Look-ups in named tables: a row name and a column name give one cell, copied from the table.

dibu.csv
,lud,rikized,mitimuk,rik,nidabab,lezoli
zega,553,195,494,569,420,667
bebosi,329,512,615,245,514,602
vas,898,597,464,613,543,475
tos,662,608,433,614,417,500
sil,384,550,511,357,680,518
fifefu,668,574,412,582,674,623
dolozu,522,537,602,413,576,481
nizitul,807,824,625,647,436,668
puvegob,326,468,593,574,838,553
nefo,548,460,551,287,828,588
mepere,455,566,555,578,450,641
gabezus,35,568,668,609,536,532
veva,623,451,603,430,975,543
mobot,702,764,546,399,506,727

nefo, lud: 548
sil, lezoli: 518
gabezus, rik: 609
mobot, mitimuk: 546
nizitul, nidabab: 436
dolozu, nidabab: 576
mobot, nidabab: 506
gabezus, mitimuk: 668
mepere, mitimuk: 555
tos, rikized: 608
sil, nidabab: 680
vas, mitimuk: 464
dolozu, mitimuk: 602
nizitul, rikized: 824
mepere, rikized: 566
mepere, lezoli: 641
tos, nidabab: 417
zega, lud: 553
Row with the largest lud: vas

mavega =
          nitud  raseva  maporo    gubu    dubo    fada  limediv     zaz
ruk      -3.832  -4.509  -0.355   1.545  -0.582  -4.063    5.004   2.136
mev      -1.396   2.809  -4.203  -1.316   1.913  -3.222    2.033  -2.524
mikikof   0.378  -3.393  -1.482   1.745  -1.490   4.106    1.213   0.248
tav      -1.140  -3.384  -3.078  -3.333  -0.097   3.109   -3.267   0.454
girepa   -5.473  -0.653  -8.200   1.970   4.181  -2.846    1.340   4.376
nat      -1.094  -2.776  -0.940   4.165  -7.060  -4.180    2.270   2.782
rim      -5.174  -2.819  -6.110  -6.043   1.380   4.356   -2.988  -6.815

What is the zaz of mev in mavega? -2.524
What is the limediv of girepa in mavega? 1.340
What is the raseva of mikikof in mavega? -3.393
What is the gubu of rim in mavega? -6.043
What is the dubo of mev in mavega? 1.913
What is the limediv of nat in mavega? 2.270
Row with the largest fada: rim

fovem =
fields: doz, nugo, sivumim, gebirin, pak, vudaren, laz
duv: [44.9, 46.9, 43.8, 45.6, 47.4, 46.3, 46.6]
kepek: [59.8, 82.6, 52.5, 44.2, 20.5, 52.0, 23.2]
vafoz: [53.4, 47.6, 48.9, 82.0, 52.8, 73.3, 47.4]
kobota: [46.4, 46.7, 45.8, 46.4, 47.5, 47.3, 48.0]

What is the nugo of kobota in fovem? 46.7
What is the pak of kobota in fovem? 47.5
What is the laz of vafoz in fovem? 47.4
What is the pak of duv in fovem? 47.4
What is the sivumim of vafoz in fovem? 48.9
What is the vudaren of kepek in fovem? 52.0
What is the vudaren of kobota in fovem? 47.3
What is the nugo of duv in fovem? 46.9
What is the pak of vafoz in fovem? 52.8
What is the gebirin of vafoz in fovem? 82.0
What is the gebirin of kobota in fovem? 46.4
What is the sivumim of kobota in fovem? 45.8
What is the vudaren of duv in fovem? 46.3
What is the sivumim of kepek in fovem? 52.5
Which row has the largest gebirin? vafoz

lun
         gabered  kovekis  dunet  gotez  lat  nas  kasim
samol        3.3      4.0    4.4    5.0  6.5  5.7    5.2
lage         4.7      5.7    5.7    3.4  7.6  7.5    8.2
zolodov      5.7      8.4    4.9    6.2  5.7  2.1    5.9
labo         4.4      6.8    4.8    7.6  4.9  3.2    3.3
miguvob      5.7      8.3    5.0    6.2  6.0  2.2    5.9
suge         5.7      8.3    5.0    6.2  5.7  5.7    6.0
dup          5.7      8.3    5.0    6.2  6.0  2.2    5.9
zes          5.9      7.7    4.9    4.0  7.5  4.4    8.6
lili         5.7      5.7    5.0    6.2  6.0  2.1    6.0
nipom        4.4      5.7    4.7    7.6  4.9  3.2    5.7
kam          3.3      4.0    4.4    5.1  6.5  8.7    5.3
dele         5.9      5.7    4.9    4.0  5.7  5.7    8.5
fip          3.3      3.9    4.4    5.1  6.4  8.7    5.3

gabered of zolodov = 5.7
kovekis of samol = 4.0
kovekis of lili = 5.7
gotez of dele = 4.0
dunet of dele = 4.9
dunet of lili = 5.0
dunet of miguvob = 5.0
gotez of dup = 6.2
lat of dele = 5.7
nas of samol = 5.7
dunet of zes = 4.9
kasim of miguvob = 5.9
gabered of kam = 3.3

leg
columns: bufiri, padobi, nepi, kofun
gazipek: [0.59, 0.05, -0.18, 0.57]
zap: [-0.10, 0.71, -0.79, -0.28]
lifeb: [0.69, 0.01, -0.17, 0.67]
naba: [-0.23, -0.81, 0.42, -0.08]
toz: [-0.10, 0.66, -0.75, -0.28]
setam: [-0.10, 0.67, -0.77, -0.26]

What is the nepi of toz in leg? -0.75
What is the kofun of zap in leg? -0.28
What is the kofun of setam in leg? -0.26
What is the nepi of zap in leg? -0.79
What is the nepi of lifeb in leg? -0.17
What is the padobi of naba in leg? -0.81
What is the padobi of gazipek in leg? 0.05
What is the bufiri of setam in leg? -0.10
What is the padobi of toz in leg? 0.66
What is the nepi of setam in leg? -0.77
What is the padobi of zap in leg? 0.71
What is the kofun of toz in leg? -0.28
What is the nepi of gazipek in leg? -0.18
What is the bufiri of zap in leg? -0.10
What is the bufiri of naba in leg? -0.23
What is the kofun of naba in leg? -0.08
What is the bufiri of toz in leg? -0.10
What is the padobi of setam in leg? 0.67
What is the nepi of naba in leg? 0.42

kazifa =
         tagava  rap  besog  dop  dokop  gufub  pezutas  bov  vivu
guzavi      164   90    124  177    110    131      210  100    21
biriral     164  103    148  159     97    138      180   86   116
dodel       164   95    107  174    141    100      171  199    70
roga        163  175    199   96     71    123       58  212   166

tagava of biriral = 164
dop of dodel = 174
rap of roga = 175
besog of biriral = 148
dokop of biriral = 97
tagava of dodel = 164
gufub of dodel = 100
dop of biriral = 159
vivu of biriral = 116
besog of guzavi = 124
rap of biriral = 103
Row with the largest dop: guzavi

Table zate
	pufezaz	fesu
zininez	112	2
pef	123	63
korib	107	60
naf	110	78
kareguf	98	149
kud	109	187
dazota	103	183
fubud	117	205
fep	118	88
zol	108	227
nus	118	172
bobif	92	19

korib, fesu -> 60
dazota, pufezaz -> 103
dazota, fesu -> 183
kareguf, fesu -> 149
fep, pufezaz -> 118
kud, fesu -> 187
nus, pufezaz -> 118
Row with the largest fesu: zol

nog =
	mesetid	tob	furome	dun	fenekeg	lok	riv	vefopev	pake	pekilof
nafu	56072	23022	51702	21525	40637	59686	59310	41273	40401	16876
rifuz	74430	15970	75308	32492	41929	86526	15973	93208	67781	6396
goka	86525	16833	70044	45829	39645	82914	21127	83002	68005	16700
zop	28660	64922	11922	54758	87789	42949	79739	25315	72889	33593
zoz	22389	87044	13230	73880	89293	18997	20489	61039	81958	58398
tep	81305	33000	66415	58472	17296	54451	30478	73030	16712	50530
geluf	67621	64751	38470	69690	89303	68343	58542	58822	34110	20395
zoda	22553	82821	49251	83872	58523	48317	43235	76793	87208	74754
lili	30987	72452	72594	63232	12904	72552	43080	78615	81064	57238
nov	29026	72610	23425	68666	78573	23018	29301	76414	84350	60796
sobin	34128	44465	15604	36998	79709	16466	14279	57021	78007	62841
nur	13182	80661	50789	21324	14900	68361	32036	72299	87307	58402
tumuv	23748	55392	59908	50021	41865	58217	23293	74227	85463	55273

What is the pake of zoda in nog?
87208
What is the riv of goka in nog?
21127
What is the dun of lili in nog?
63232
What is the dun of rifuz in nog?
32492
What is the vefopev of nafu in nog?
41273
What is the fenekeg of rifuz in nog?
41929
What is the vefopev of tep in nog?
73030
What is the dun of tumuv in nog?
50021
What is the dun of nov in nog?
68666
What is the vefopev of nov in nog?
76414

